In the rows, 128 means zero.
Named moves come first, each a turn or a mirror and shown by rows before and after it. Which of them, in which order, take the first row of each pair that follows to the second? Write the first one first, as in the answered first pair.
move j526:
[126 101 109 161 203 120  89 156 140 156 108 130] => [132  91  98 152 184 145  70 148 124 150 100 127]
[127 125 139 168 123 143 120 115 102 130 108 133] => [121 134 150 175 136 121 136 123 117 135 116 134]
[135 105 142  84  86 157  78 116  90 111 118 117] => [112 147 185 120 152  74 149 152 157 133 148 126]
move j318:
[ 98 137 150 162  93 172 146  96 119 143 115 163] => [119  93  95 152 115 169 106  92 117 132  90 143]
[171 109  71  99 121 158 129 131  86 174 112 106] => [145 165 144 114  95 159 179 135  90 184 145 132]
[147 167 158  91 171  36 138 194 146  93 167  90] => [158 142 126  84 182  36 119 191 146  87 155  82]
move j81:
[123 111 125 137 186  79 129 134 122 106  97 101] => [126  95 112 135 136 145 105 101  88 105  78 112]
[144 172 150  81 159  62  95 197 144 102 164  96] => [153  97  58 106 180  94  55 158 141 114 103  97]
[145  88  59 106 157 111  86 129 131 134 107 105] => [142 122 109  83  80 172  82 114  84 123 126 119]
Pairs:
Between the rows of a pair lie two moves.
[146 178 146  83  53 128 102 121  75  63 132 122] => [157 106  47 119 159  64  92 128 133  80  86 107]  j81, j81
[140 112  87 126 165 108  89 147 137 108 142 103] => [132 143 132 116  91 168  91 124  93 105 152 123]  j318, j526
[166 166 148  80 127  59 108 177 156  93 158  79] => [126 203 199 129 104  86 167 152 167 127 164 126]  j81, j318
[143 114 123 141 128 128 129 175 154 109 134 131] => [132 127 145 150 105 150 140 164 145 116 135 146]  j81, j318
[124 156 158 118  90 139 127 122 125 111 153 130] => [132 101  86 143 145 120 111 114 152 124 114 123]  j81, j81
[136 120 135 106 141 101 151 134 113 110 145 113] => [139 102 120 106 119 136 134 115  94 111 126 119]  j81, j81
[124  85  74 149 146 162  84 102 127 139  90 135] => [ 90 158 160 175 157 116 162 127 164 159 135 159]  j318, j81
[140 114 131 132 158  98 124 140 156 110 142 134] => [121 133 163 145 115 143 142 117 139 121 144 158]  j81, j318
[163 138 143  93 109 126 104 157 125  82 167 112] => [164 132 131  97 128 109 106 164 136  84 165 107]  j526, j318
[147 116 137  89  94 144 116 120 102  92 150 114] => [151 121 140  83 115 116 119 137 117  89 158 108]  j81, j526
[134 122 128 124 205  97 138 158 152 127 122 100] => [148 104 111  98 131 177  90 124  88 110 104 100]  j318, j526
[161 150 158 124 135 141 158 144 111 134 151 120] => [175 108 106 124 147 151 125 133 104 132 123 110]  j81, j526
[148  73  72 135 166 143 104 107 132 125  98 116] => [115 140 158 166 175 106 181 126 169 144 139 142]  j526, j318
[124 136 151 129 156  91 150 152 146 110 150 114] => [145  95 104 106 138 126 101 135 118  97 124 101]  j318, j526
[132 164 136  96 126 151 143 135 129  88 167  85] => [135 153 122 100 155 129 146 143 144  88 165  81]  j318, j526
[ 95  95 130 136 111 123 141 120 137 136 109 123] => [ 94 113 150 130 108 113 151 129 139 134 125 120]  j81, j81
[ 68 151 146 193 164  93 175 134 188 170 157 150] => [ 66 113 103 212 145 147 153  95 169 182 118 165]  j81, j318
[141 164 181 102 122 102 110 180 129 107 149 115] => [155  97  96 111 154 112  70 160 133 110 101 103]  j81, j526
[151  73  67  99 140 126  99 114 121 103  98  77] => [110 125 128 152 184  74 185 129 179 138 123 107]  j318, j81
[130 147 145 122  91 101 113 147 127 145 177 114] => [135  97  85 137 103 127  85 121 124 153 138 111]  j81, j81
[148 149 156  81  63 165  92 134  81  91 154 119] => [153 162 162  77 130  83 115 178 124  87 176 101]  j318, j81
[126 110 121 110 119 158 113 125  96 104 129 118] => [108 147 165 125 128 131 153 141 119 119 150 129]  j318, j526
[131 142 145 106 104 143 106 133 112 120 142 159] => [135 111 101 125 157 112 102 134 143 128 121 153]  j81, j81
[156 129 102  58 130 121  93 141 102 126 127  95] => [138 142 115  93 180  73 135 153 149 147 133 106]  j318, j81
[141 118 112 138 133 148  78 115 125 136 100 131] => [131 122 117 154 135 148  95 108 134 147  96 143]  j526, j81
[127 146 129 122  86 164 115 111  71 119 125 122] => [115 129  99 167 174  93 150 128 138 145 111 124]  j526, j81
[150 105 108 123 144 173  93 127 145 141  71 108] => [135 113 122 141 136 186 108 115 146 154  71 124]  j526, j81
[126 162 158 138 146  67 155 181 155 115 144 113] => [147 158 158  91  95 105 112 180 107  88 149  98]  j526, j81
[155  72  71 101 101 168  61 105  94 110  96 113] => [106 181 206 132  65 157 162 118 115 135 160 157]  j318, j526
[143 112 111 119  86 154 142 121  88 105  99 126] => [143 123 114 125 149  78 168 157 135 108 116 111]  j81, j81
[134 113 137  85 110 116  84 139 138  88 155 101] => [132 112 134  95 137  89  96 146 157  95 156 102]  j81, j526
[ 97 143 147 156  73 115 132  93 138 139 106 136] => [109 130 131 140  64 131 108  91 120 129 100 126]  j81, j526
[147 103 103 118 153 111 101 138 137 114 124 121] => [130 145 162 120  97 152 123 125 114 120 144 140]  j81, j318
[163 194 178  44 102 105 108 156 110  58 205  82] => [169 172 146  50 153  58 107 175 141  58 196  69]  j318, j526
[ 98 191 221 125  44 173 169 121 103 137 154 157] => [114  58  48 181 183 120 132 105 174 167  60 138]  j81, j81
[145 131 146  92  99 129 106 170 108 109 131 125] => [150 115 126  94 123 112 101 177 121 111 123 118]  j81, j526
[106 111 170  85 174  89 113 179 152  97 197  71] => [117  41  88 100 179 131  70 140 141 106 140  70]  j318, j81
[152 103  86  74 120 155  72 121 104 113 108 100] => [120 159 148 116 181  69 156 155 172 139 143 120]  j318, j81
[107  79 115  80 104 157  78 128 122 145 118 103] => [ 90  68  97 119 141 138 102 121 159 170 103 115]  j526, j81
[112  97  89 186 136 133 149 102 143 142 122 152] => [104 115 117 187 119 145 161 101 140 146 134 161]  j526, j318
[155 102  88 117 144 128 102 140 110 120 114 102] => [132 150 145 141 159  94 158 157 142 135 147 120]  j526, j318
[124 122 118 120 128 152 112 111 118 116 121 132] => [111 143 147 132 132 140 140 119 133 123 138 141]  j318, j526
[129 180 162  97 124  81 158 151 133 126 160 121] => [114 165 143 140 152  75 177 135 159 151 141 136]  j81, j318
[164 126  96 107  96 127  88 131  79 124  95  81] => [150 150 118 134 158  52 137 160 134 139 113  83]  j526, j318
[ 94 166 118 132 162 115 167 149 138 165 110 133] => [ 90 151 105 140 143 148 160 127 128 173  97 143]  j81, j318
[113 151 163 145  89 123 143 178 151  96 139 169] => [137 107 112 125  76 156  93 162 122  81 114 155]  j526, j318
[146  91  88 127 181  88 100 145 155 126 112 106] => [139 120 136 106  75 183  87 109  88 116 120 126]  j318, j526
[112 107 135 147 148  64 161 119 143 137 149 105] => [135  72  94 123 114 115 106  96 103 123 126  93]  j318, j526
[124 128 129 108  84 176  92 111  74 120 131 120] => [ 99 175 179 139 134 101 159 142 132 139 164 133]  j318, j526
[126 161 147 151 165  86 157 155 140 141 113 135] => [154 110  85 126 149 125  94 135 107 123  81 118]  j318, j526
[116 157 154 126 123 130 130 139 104 112 150 116] => [129 120 106 125 139 135  99 129 100 108 124 105]  j81, j526
[122 147 171 137 143 114 165 126 141 131 134 140] => [126 107 130 145 125 159 137  93 122 138  98 147]  j81, j81
